Some points:
-41 -52 -21 39 -30 -12 -22 20 39 51 -5 -31 26 -15 27 10 29 -44 -19 45 15 -1 0 -46 -17 -16 42 -31 14 -62 22 56
19 -8 -12 -37 0 19 33 -24 1 -11 61 5 -16 13 12 49 -10 -14 -13 16 39 25 37 18 -38 5 -6 3 16 26 -35 -25
27 14 20 -9 20 -29 8 -14 -6 28 14 7 -18 -38 71 -37 -1 47 21 -66 -40 33 -26 -22 -41 20 32 4 14 -8 38 -11
-5 2 10 43 -5 16 24 39 60 -57 -26 2 -16 24 -22 2 -3 28 -12 30 -31 8 -46 -47 25 71 -47 25 -21 -19 -14 -37
-11 15 -27 -32 -31 -87 40 28 -30 38 -1 21 28 -11 14 9 24 23 -48 -39 -4 2 -47 -36 2 -21 -21 14 7 40 28 23
29 3 -3 80 29 -23 -57 70 4 69 33 20 -74 4 -31 -19 50 -9 18 24 67 -33 -24 97 -8 13 28 -23 4 27 -14 -20
-28 43 37 5 70 -5 -56 5 30 -10 16 23 19 24 54 -8 22 13 21 5 -41 -13 -45 -33 8 -13 11 -19 -48 45 -31 -78
-9 1 -5 -2 39 48 2 39 -52 27 -29 6 -27 -42 -22 38 10 10 40 -59 10 23 -45 19 20 -103 11 -34 -32 3 40 -14
4 17 54 -62 1 -26 -32 -29 -28 -33 -21 17 -30 -50 17 -18 -31 -31 59 1 25 25 -33 15 27 18 18 -38 -24 -29 3 27
25 -36 -45 4 -65 -13 43 -7 -8 22 8 12 37 31 31 -35 -40 -23 8 -35 -33 -39 17 -14 13 -21 -21 -5 9 20 -4 -30
26 18 -10 -4 -18 45 -29 32 -67 -27 10 -3 -9 -27 -8 5 19 -13 63 -49 -13 44 24 18 -20 7 22 -35 -29 -26 -84 28
-10 -25 -33 35 6 -33 8 20 -50 -5 16 -6 -54 -53 56 -21 36 -16 -77 32 -38 -14 48 17 87 -10 19 78 -6 41 22 -22
18 -74 -44 29 37 -9 -18 -21 39 2 30 -16 -10 17 -46 17 -22 45 5 -66 8 48 26 -58 77 70 3 -20 -36 25 37 14
-15 72 -4 30 -9 36 -8 -9 51 -39 8 44 60 38 55 16 22 -53 -35 32 -54 17 3 -8 6 27 38 -46 -17 31 58 54
15 22 26 10 -43 -39 63 -48 58 -60 6 -40 16 3 8 50 20 37 18 15 21 17 -9 10 9 -64 15 -9 -58 12 35 26
20 57 32 20 -65 27 -35 49 38 9 39 -6 -22 -7 -45 17 -52 -12 13 -16 62 -64 39 -47 -37 8 -22 19 3 -39 7 -15
23 0 -35 -10 52 -34 15 -5 -44 -35 30 -43 -6 16 5 39 -29 16 -70 31 8 -8 -8 19 -31 14 11 -39 2 -5 49 -32
-2 33 63 36 -43 -21 7 -13 28 58 -35 -21 -17 -55 -36 -70 -15 15 -34 -21 -1 28 23 -2 11 -20 -28 -35 0 13 -35 7
-39 -41 53 -19 7 -62 15 23 -10 -40 -18 15 -24 76 -3 -29 3 -8 -53 30 47 5 48 -24 -13 3 43 -17 -55 31 -33 20
-26 27 -12 -19 1 -33 56 32 0 79 1 72 -45 41 -23 28 -15 -35 4 13 -39 -5 27 14 -25 46 -12 -30 -22 -92 -36 12
-21 -11 8 -63 -16 63 34 10 -36 -45 28 54 -1 -45 -1 12 -20 40 -10 4 -14 -36 -25 -7 7 34 -4 -29 -35 46 10 63
49 41 -16 22 65 26 70 19 33 -18 65 33 -10 -39 -19 -14 19 -7 -10 20 2 26 42 -13 5 -33 -59 -21 45 -41 -48 9
-54 -21 58 -29 -11 52 17 26 -10 23 -13 -15 40 -24 -54 -51 35 35 22 31 -3 34 36 10 -65 -21 41 3 -9 -32 65 -55
-12 21 -67 -70 12 50 -4 -28 79 64 13 13 8 -8 -33 21 -31 -28 -21 23 40 15 -58 17 39 13 8 8 -35 -10 -37 -22
-53 21 12 5 -7 6 -23 36 -16 20 77 -28 23 55 -33 18 19 57 9 -16 -15 39 10 11 37 -1 -53 13 37 23 19 14
28 -38 -17 -61 -6 19 20 -24 3 26 31 -4 16 10 -1 -12 36 28 -46 -9 20 -15 -55 -47 21 12 43 1 67 -36 -30 6
63 -54 42 -6 58 18 -15 59 28 17 14 -13 43 -21 13 19 -17 -33 -13 35 -13 24 9 -10 2 30 -10 -6 7 43 6 -18
-21 14 -28 22 4 43 22 -23 0 -13 -1 -34 -22 63 36 -23 -53 -5 -17 -7 23 69 -49 -55 1 5 24 -29 36 13 -36 -48
-67 12 32 3 53 -28 39 -69 -14 -31 27 -56 55 -4 -10 -63 -16 -23 73 25 -9 -37 -27 20 3 21 25 19 3 -10 -37 29
18 -27 -5 -63 43 12 -30 52 18 -39 -26 33 5 69 -14 -104 -12 -5 -21 17 37 14 14 61 -10 -10 -41 -5 57 20 69 45
43 16 -50 11 -28 -20 -54 2 7 -40 39 -70 -55 23 12 -51 38 38 -25 2 -46 -60 15 39 -5 -13 20 -27 -20 -19 1 -28
-2 -36 -58 -27 -14 -20 -29 42 36 -12 -5 1 -6 -19 13 5 -25 9 43 54 -25 46 8 2 35 -21 8 12 30 -30 11 2
-40 5 -13 -13 -74 -13 -46 27 -4 -31 -11 34 53 -76 -29 -49 0 -10 19 -33 58 2 11 50 -4 35 -36 -2 34 16 1 -54
8 45 -4 -69 2 20 15 -7 4 32 -56 -74 -41 33 -10 -35 49 -51 4 -1 0 -5 28 -31 45 1 -6 28 -50 31 -11 -8
-38 20 47 -55 -5 -54 -26 -29 -3 -12 3 -15 -55 -29 -28 -7 -34 -8 37 -1 2 27 -3 -30 -11 -11 -13 -26 57 -3 61 -26
-15 -31 63 32 -1 -1 -5 -67 -14 4 -38 2 -33 24 51 76 52 3 -6 -19 34 -1 -5 22 43 15 -26 7 68 4 -11 -38
20 -30 16 1 -22 25 22 -18 75 11 -26 20 -50 -4 16 11 -26 62 45 38 -68 -20 5 -4 -23 14 35 31 11 57 -20 15
-30 -13 -25 1 2 17 35 -13 -2 29 -24 -25 -23 14 69 48 -35 -15 3 -19 -9 -33 12 31 -37 31 -10 35 45 15 24 22
-60 33 6 3 0 44 5 5 -61 10 -25 -13 -44 15 -23 4 -6 -12 12 -36 15 -61 0 -45 31 34 20 14 19 3 28 0
2 -21 -41 62 25 -18 72 -9 -28 -17 -36 -25 11 16 -4 -6 0 -21 11 -27 36 -16 -36 8 1 41 -1 -13 -51 0 29 -4
13 43 32 -6 -11 28 1 -10 -12 -3 -18 -26 24 -19 -26 0 7 2 22 -13 38 -65 9 49 -45 -37 -10 -49 -39 4 23 45
13 42 32 -3 8 -2 -22 -4 -22 -6 -59 -18 42 -37 -71 41 -66 10 -34 -22 -31 0 38 50 -30 -14 55 34 60 -11 -13 2
0 -14 -7 -39 -11 1 -19 8 11 -24 -10 23 -26 -29 14 10 53 -11 -19 -40 42 46 27 34 -36 10 -6 49 -53 -12 -8 -5
61 21 19 -10 -4 -40 -1 79 20 7 -46 -18 54 4 60 37 -34 43 30 -18 33 -37 35 -46 52 -5 -13 13 -9 -36 -22 12
-4 -49 8 24 -6 2 30 26 -7 -43 -28 -15 12 -17 -15 22 -24 -13 -14 25 -54 -13 -50 33 -14 16 -26 -43 31 -3 -19 -22
19 32 -51 45 39 -21 -31 22 -40 -26 -48 5 5 -50 -32 -50 27 1 42 66 74 26 -31 -30 -76 7 -2 56 15 48 -9 24
-10 -30 5 -3 2 -1 -29 -15 -33 -3 -19 -64 -17 -9 24 33 5 -24 3 8 -50 -2 -6 -10 -27 -11 -56 24 -11 -36 -7 26
19 -25 -1 36 -1 -7 -4 -40 -37 23 48 48 -5 62 13 -8 -49 12 6 37 -14 51 -10 51 -19 -17 -33 69 -38 -10 22 -12
Along one direction, these points spread out more than along any other. Where along it does each point below lie, from 0 to 99? The average is 50, and the first point in the table lies past the average. One standard deviation of the points above along it is 16.
-11 3 -5 -1 21 -12 -22 -42 18 23 32 -3 40 -34 0 -12 -27 6 -34 -31 -18 -31 11 16 -3 29 8 49 -14 -24 -13 -17 >> 53
52 -27 12 32 -7 12 1 -74 -43 1 15 34 -8 13 17 -3 29 -29 5 65 -10 -26 9 -55 29 4 -19 9 -21 -17 35 -37 >> 67
33 35 24 -2 -60 31 -14 10 -54 35 6 -2 32 2 -7 0 -5 41 -62 10 13 9 -58 23 13 -15 20 12 -7 -13 -42 19 >> 44
21 -7 -58 -4 9 22 -14 -40 3 -26 -82 66 17 16 13 2 40 81 6 -21 -11 -26 34 22 12 -33 -18 6 33 -35 -1 -14 >> 51
41 38 -44 29 -49 -12 -13 -31 -53 36 -17 13 42 -9 -16 25 45 -32 17 23 -52 30 48 19 -10 11 15 -53 27 29 -24 -5 >> 45
-53 20 17 45 4 26 -10 4 48 -28 38 34 12 29 39 -2 -30 -44 -16 -36 39 15 31 17 42 -58 35 16 -14 -70 -46 24 >> 53
1 -31 3 -16 1 -25 6 -4 -10 -7 -2 50 15 19 -26 36 27 4 26 5 -30 -31 27 -11 19 4 37 47 21 33 -19 28 >> 57
9 -47 29 14 -9 -12 14 -25 41 -43 10 8 -2 23 -59 14 35 -87 5 -78 -54 -21 -68 -29 -32 -50 -3 35 -1 -7 26 17 >> 55
-45 -39 -19 21 42 3 -49 -47 23 41 10 -29 32 -5 5 14 -23 13 -4 17 12 -37 11 -54 -44 -50 -82 -48 -16 35 -27 28 >> 54
